-15  -11    3    8   14   12
 19   13  -26  -32  -21  -27
-14   -7   28   22  -11   -3
value -27

-8  26  19  12
17  -8  -5  29
value 29

 34  -29  -11  -31
 34   -2   12  -11
 34  -23   -3   -2
value -11

-18  -32    2    9   24
-33   21   -4  -20   33
value 33

 26   -1  -30   19   -3   22
 -3    0   27  -24   -1   -5
value -5

  5  -26  -10   29
  6  -25   -8   32
 29  -13  -32    7
value 32

-29  -10  -32   -5    0   -3   -3
-12  -25  -35    4   22    4  -30
value -30

 14  -14    9   -6  -10   -3  -16
 19    1   -1   17   11    8  -34
-24  -12  -19   22  -13  -13  -13
value -34
---
[[ 30 -28  -1 -26]
 [ -8  20  26  21]] ans = 26

[[  9 -28 -37  -8  31  17]
 [ 14  29 -11 -21   3  13]
 [  3  36 -14 -21 -21 -22]] ans = 3

[[  0  33  16   7 -19  -2  31]
 [  0   1   1   1   3   4  -4]] ans = 4

[[  1 -11  27   8  -9  -2]
 [ -5  18 -21  31 -34   1]] ans = -34

[[-34  -3  25   9 -19 -28]
 [ -6 -31   4   9  -4 -11]] ans = -4

[[ -9 -24   9 -12]
 [ -1  20   6  31]
 [ 17   0   0   3]] ans = 6

[[ -5  19  -7  29  14]
 [-11  11 -10  23  11]] ans = 23

[[-12  -5  -1 -19  -4]
 [  4   5   3 -31  -3]
 [ 22 -28  -6 -13   2]] ans = -31
---
[-292 -408  569 -474 -526 -274 -337] ans = -408
[6 8 4 1 9 5 2] ans = 8
[1481 8123 1814 1281 5518 4568] ans = 8123
[ 29  10   6 -50 -33] ans = 10
[242 249 174 120 159  56] ans = 249
[3 8 4 6 3 9 2] ans = 8
[97 52 60 45 69 23 21] ans = 52
[-885  360  965  609 -197 -733  306] ans = 360
---
84,28,81,30,23,68
33,23,93,14,82,32
31,72,25,66,31,41
gives 84

-6,-24,13,41,-46,7 gives 13

46,185,106,215 gives 185

734,633,319,154,759 gives 734

-256,572,-329,-587,136,315 gives 315

-5,-33,-31,20,29
-37,1,-26,-14,26
gives 26

232,110,149,107,160
116,118,91,110,21
195,179,131,131,107
gives 195

9743,4299,9308,1797 gives 9308

51,31,85,10,71 gives 71

-538,117,346,-263,-52,-698
-477,-29,498,-115,-380,-542
-422,-46,530,-79,-485,-470
gives 498
---
42,199,27,244 -> 199
8583,9816,8852,2709,7130 -> 9816
-30,4,44,20 -> 4
110,163,202,44,6 -> 163
1,4,3,9 -> 4
37,621,754,525 -> 621
---
Q: [131 177 140  54 243   3 204]
A: 131
Q: [961 976 341 897 740 112]
A: 961
Q: [7 6 3 3 2 1 0]
A: 7
Q: [33 81 34 52 25 15]
A: 33
Q: [2258 4510 9059 1531 6137 8653]
A: 2258
Q: [1747 5558 3741 1628 8999]
A: 1747
Q: [ 757 -219   33 -736 -769   92]
A: 757
Q: [35  5 66 88 38 47 40]
A: 35
---
[[-21   6   7   8  26   8 -28  30 -31 -20  -2   7  10 -14]
 [  7   5  -8 -25  30  16 -28   1  31   1  -4 -29  12  -9]
 [ 30   6   9  28 -22  17  16   3 -24   3 -16  -7   9 -14]
 [ 15 -12  15  17  12  -5  16   4 -34  -5  -9  10  17 -20]
 [-16   2 -15   1 -22  -9   8 -14  24  -8   4  21  20   8]] yields -9

[[  6   9 -10  22  -4  -8  -6   1   6  18  -7  13  -9 -13  21]
 [  1  -5  -2   7   0  20   7   1   1  -4  -1 -19   7 -15  -8]
 [-13   2 -10 -25  -2  21   3  -2  -1  -6  -3  -4 -13   5   5]
 [  0  -8  -9  10 -12  -5 -12   3  -1   7   0   7   4  -1  10]
 [ -4  -5  -6  11 -11 -29  -1   2  11   5  -5 -11   2   5   4]
 [ -1  17  -5 -19  -4  -3   9  -3 -11   1  -4  10  -4   0  11]
 [ 24  -1  -9  -4  -2 -19   5   3  -1 -23  -8   6   7  -3 -27]
 [  0  13  -2  15  -7  40  10   5   1  -7  -2  -9  10   8   9]] yields -8

[[ -7  31  -3   0  26 -14  -2]
 [-32  -8   8  33  22  17  23]
 [  2 -33  20   6  -6  24  22]
 [-23  10  26  23   7   0  28]
 [-21 -18   5   2  22 -21 -15]
 [ -7  11 -23  33  22 -15  32]
 [ 24  -5   8 -12  12  -6   4]] yields 23

[[-26   3 -14  20  10  -6 -13  21  -8  28  13   2   8]
 [-29   1 -16  22  15  -8  -2  20  -6  21  11  11   1]
 [-11 -14 -20  -8  -2 -15  29  10  -9  -6 -28  -8   9]
 [  6   4  -1  -4   6   6  16 -18   1 -23   5  13 -17]
 [-22 -11 -24 -14  -4 -15  24  10 -17  -9 -17 -11   6]
 [  7   1   2 -12   1   8  13 -19   1 -25   4   3 -15]] yields 1

[[  7  16 -25 -20 -22  -9 -27 -20   9 -31   8 -25]
 [-25  -6  -3  -3   2 -11  19  -7  10   6  14  -7]
 [ -2  -3  -3  -2  -3  -2  -4  -3  -2  -4  -3  -3]
 [ -4   0 -10 -12  -4 -12  -2 -11  -4  -8   0  -8]
 [ 10  19 -24 -19 -20  -8 -26 -19  12 -31  10 -24]
 [  5  13 -13  -9  -5  -4  -7 -11  13 -16  10 -13]
 [-25 -10   0  -2   2 -10  19  -5   4   9   8  -4]
 [  7   8  -7  -7  -8  -2 -12  -5   2 -10   3  -7]
 [  1 -19  15  14  -3  14 -11  16 -20  11 -23  13]] yields -7
---
[[3 3 5 2 2 2]
 [4 2 8 1 1 1]
 [3 2 2 3 2 2]] Answer: 3

[27  4 91 18 80] Answer: 4

[[186 183 200 186 177]
 [181 217 205  49 118]
 [183 183 179 187 184]] Answer: 183

[ 321 -527  664  867 -339  500  526] Answer: -527

[330 318 278 168 864 142 196] Answer: 318

[ 97 246 229  28] Answer: 246

[[6625 7490 6443 7821]
 [3156 7947 9541 8401]
 [7177 6132 8762 8141]] Answer: 7490

[7 1 7 0 8 3] Answer: 1

[[3 3 8 4 3 3]
 [3 4 5 4 1 6]
 [4 5 0 4 3 4]] Answer: 3

[62 75  2 57 34 45 50] Answer: 75
---
Q: [ -1  -6  -7  -6 -29]
A: -7, -1

Q:
[[ -1   0   2  27   2 -14   0]
 [  1   0   1  18   3  14   0]
 [ 33  -1   1   3   0   9   0]]
A: 18, 33

Q: [-39  -8  30  32  -2 -21 -10]
A: 32, 32

Q:
[[  0  -8   9 -13 -16  15   8]
 [ -1  -6   9  -6 -23 -10   2]
 [-16   5  -7 -32 -33 -10  -2]]
A: -6, 15

Q: [-18  -1 -34  -9   6]
A: -34, 6

Q:
[[-25   9 -30  13   0 -36  19]
 [-27  -8  14  -7   1  -9  14]
 [ 15   8  15  26  21 -12   1]]
A: -7, 26

Q:
[[  3 -20 -24  17 -26   7   4]
 [ 17   6  -7 -24 -15  -8  28]
 [ -5 -20 -30  26  -6   6  -1]]
A: -24, 28
